(in the rows, 128 means zero)
Each named move below is a turn or a mirror, shown by a few rows before and after it. Which moves, in which order, take the first row of each later pair to the second? The first pair is answered.
z_128 (before -> after):
[161 134 123 174 138 185 132 146 111  91 116 106 100  88 130 140 105 107
 132] -> [157 125 141 178 113 198 124 140 102  99 112 129  99  95 131 111 114 107
 118]
[126 167  78 136  72  91 101 154 173 126 100 130 149 137 162 139 119 122
 118] -> [127 163  74 140  71  86  94 154 173 133  94 134 149 137 161 136 123 123
 123]
[142 123 133 107 120 107 146 125 158 125 112 105 110  98 140 143 147 142
 140] -> [131 117 147 113  95 119 135 114 151 139 102 126 106 106 146 114 159 137
 129]
z_358 (before -> after):
[135 159 105 116 118 123 104 128 143 125 132 131 103 168 119 105 135 118
 141] -> [133 147 119 111 109 128 100 130 140 126 120 147 105 159 123  88 136 123
 122]
[141 143  67 126 173 102 112 134 133  90 122 136 118 153 121 169  87 142
 143] -> [144 107 112  99 147 111 112 146 126 104  79 179 120 120 133 114  80 149
  85]
[119 124 106 135 115 141 112 154 152 120 157 169 139 155 141  99 147  91
 149] -> [120 122 106 138 117 139 110 154 151 126 153 173 139 148 140  89 149  96
 144]
[137 150 151  99 162 125 150 109  94 114  85 101 124  41 107 163  86 149
  96] -> [133 165 136 108 177 120 151 106  90 110  98  86 122  50  99 184  91 151
 117]
z_701 (before -> after):
[126 132 155 137 123 137 107 118 129 121 135 130 137  94 146 134  98 150
 128] -> [137 139 143 133 124 131 108 118 130 113 135 120 133 104 142 143  90 153
 138]
[134 134 116 135 135 121 143 127 139 108 137 109 136 129 132 138 127 120
 141] -> [135 115 138 120 124 116 141 136 138 121 115 125 132 118 137 110 123 124
 110]
[107 144 101 144  94 147 111  90 128 138 134 143 138 186 111 108 152 116
 155] -> [119 143  87  92  93 119 117 113 153 127 113 143 136 180 106 105 137 124
 132]
Then:
Between the rows of a pair lie 2 to 3 moves.
[125 104 147 172  90 131  98 125 134 152 137 155 135 142 121  67 167 124
 112] -> [131 127 125 124  71 122  97 132 143 143 127 162 128 169 114  71 158 125
 117] -> z_701 then z_128 then z_358
[105 111 129 169  84 137 122  78 109 131 171 142 118 163 153  90 157 107
 148] -> [115 114 129 123  62 127 118  90 121 132 150 164 116 171 149  70 153 112
 127] -> z_701 then z_128 then z_701
[168 184  85   6 116 123 145 145 163  78 110 119 115 158 142 178 101 142
 155] -> [162  94 183  73 182 149 176 156 124  95  96 105 130  32 161 166  82 148
 104] -> z_701 then z_128 then z_358
[ 96  96 135 171 120 142  71 152 135 155 143 124 153 124 108  74 145  84
 111] -> [101 120 100 182 160 128  78 153 147 132 166  83 155 126  98 122 134  88
 142] -> z_358 then z_128
[132 121 135  66  84 120  87 181 169 114  68 166 141 115  89 103 128 117
 105] -> [135 150  94  69 135 105 105 186 178  88  97 116 145 122  86 175 113 117
 153] -> z_128 then z_358
[ 79 114 163 171  93 162  96 130 132 144 141 181 129 158 147  92 148 124
 109] -> [ 92 165 105 134  86 143  92 129 157 127 149 163 126 203 135 130 144 124
 155] -> z_701 then z_128
[124 166 131 174 187  75 134 129 129 148 179  98 143  94 105 174 131 111
 189] -> [137 123 172  84 127  62 126 162 140 183 109 163 141  66 105  88 123 115
  88] -> z_701 then z_128
[151 160 144 118  92 162 116  91 126 132 132 144 127 175 169 128 135 128
 128] -> [155 150 156 143 122 176 128  86 120 122 141 127 132 146 180 152 130 135
 139] -> z_128 then z_358 then z_701
[ 77  97 117  98  78 106 142 155 113 148 164 155 143 107 147  54 162 123
 130] -> [ 71  73 135 129 124 116 154 162 108 142 171 132 155  60 150  79 148 119
 130] -> z_128 then z_701
[127  98 122 181 155 124 121 110 110 159 143 153 133 100 121 129 141 102
 109] -> [135 136  76 153 128 114 106 100 119 152 150 162 126 149 106 131 156  97
 133] -> z_701 then z_128 then z_358
[121 132  95  88 165  77 128 164 190  99 118 127 155 109 121 117 104 139
 124] -> [101 147  95 190 153 117 116 106 155 108 175 121 149 152 123 130 134 122
 188] -> z_128 then z_701 then z_128
[146 158 104  64 130  90 117 117 165 111 144 122 128 162 127 127 114 125
 132] -> [117 125 150 165 122 138 105  69 116 134 172 136 134 152 141 100 145 108
 149] -> z_358 then z_701 then z_358
[123 105 120  97 102 124 113 143 122 157 127 138 141 144 142 107 146 111
 111] -> [117 132 100 133 130 129 124 129 121 144 160 110 141 155 136 146 149 112
 156] -> z_701 then z_128
[128  78 128  64 101 101  99 171 170 134 105 152 116 122 118  78 141  96
  45] -> [132 117  73  73 170  78 114 181 192  95 139  77 124 118 113 170 130 101
 104] -> z_128 then z_358
[133 161 129 104  82 158 125 101 130 114 126 160 113 166 143 122 142 125
 132] -> [129 138 162 155 106 181 131  88 111 113 140 144 123 135 155 132 140 126
 140] -> z_128 then z_358 then z_701
[138 139 176  56 132 120 147 135 159 101  73 151 139 134 154 118 119 134
  95] -> [127 108 214 149 152 161 159  99 119 109 105 138 146 107 171 118 133 123
 114] -> z_701 then z_128 then z_358
[148 164 120 109 107 132 123  97 119 123 136  95 131 156 117 145 116 109
 155] -> [153 151 132  86  78 127 120 105 121 131 115 124 125 149 118 104 119 112
 122] -> z_128 then z_701
[ 85 132  97 205 162 127 126  97 112 135 172 125 141 180 126 173 140 127
 178] -> [ 90  80 156 176 108 142 119 101  91 165 126 197 137 145 143  83 144 130
 104] -> z_128 then z_358
[127 153 137 148 121 156 123  96 117 167 143 164 121 148 154 108 145 117
 143] -> [135 160 139 148 162 164 145 107 111 144 149 134 128 121 155 153 127 127
 160] -> z_128 then z_358 then z_701
[132 141 115  76 105  86 112 154 150 141 100 156 125 135 112 100 128 136
  84] -> [119 131 128 181 186 114 131 138 119 127 151  92 137  92 116 168 131 132
 138] -> z_128 then z_701 then z_128
[117 143 107 150 115 140 121 112 134 124 148 114 130 151 125 143 133 131
 165] -> [136 117 135 102 141 126 148 143 139 110 111 118 133  95 132 143 104 147
 124] -> z_358 then z_128 then z_358
[137 104 145  96  83 152 146 110 105 107 112 179 129 109 108 146 125 136
 122] -> [139 135 110  86 101 142 151 113 122  88 128 151 126 131 102 185 121 140
 152] -> z_701 then z_701 then z_358
[106 146 104 178 156 126 121 124 141 128 167  93 131 142 116 158 139 119
 155] -> [101 114 150 174  99 144 111 114 122 156 149 153 130 142 127  85 155 111
 115] -> z_128 then z_358
[148 137 155 100  90 149 132 132 128 135  97 164 118 147 146  86 121 123
  96] -> [148 164 117  91  82 130 130 131 140 131 110 158 113 183 136 101 128 121
 118] -> z_358 then z_128 then z_701
[148 137 150  76 124 150 163 124 129 109  95 124 134 107 155 141 107 137
 120] -> [146 164 115 108 130 149 149 106 129 106 129 102 130 141 141 169 115 134
 170] -> z_128 then z_358
[156 128 120  98 158 127 161 119 119 123 109 138 124 131 146 156 124 121
 157] -> [160 109 139 115 160 127 161 124 114 131 102 142 133 116 150 142 126 119
 140] -> z_701 then z_128
[134 115 147 140  94 157 107 109 131 159 126 154 131 144 129 103 148 132
 120] -> [139 153 112 123 101 142 107 111 142 143 139 136 123 173 122 133 140 132
 147] -> z_701 then z_128
[115 142 118 219 174 100 119 126 139 109 178  75 153 128 119 164 152 109
 195] -> [107  97 173 215  91 126  99 101 113 151 145 155 151 129 137  59 178  98
 140] -> z_128 then z_358
[107 117 133 174 150 138 154  86  86 145 170 144 152 135 118 124 132 126
 159] -> [133 108 134  92 180 103 173 136 114 128 126 137 151  84 116 130  93 145
 105] -> z_358 then z_128 then z_701
[150 160  78  88  98 157 127  93 131 124 107 129 128 149 168 196 108 137
 150] -> [155 149  88  72 103 155 130 103 136 122  93 130 123 129 170 194  94 140
 135] -> z_358 then z_128 then z_358
[132 163 128 130 107 171 136  86  96 106 155 131 138 159 162 180 135 143
 190] -> [142 167 130 102 102 175 144  92 100  97 146 134 136 156 172 181 126 148
 177] -> z_358 then z_701
[126 102 178 173 101 122 112  93 121 185 150 158 137 166 133  96 146 128
 133] -> [132 139 141 174 171 103 125 109 142 157 178  92 138 155 124 171 132 133
 184] -> z_358 then z_128
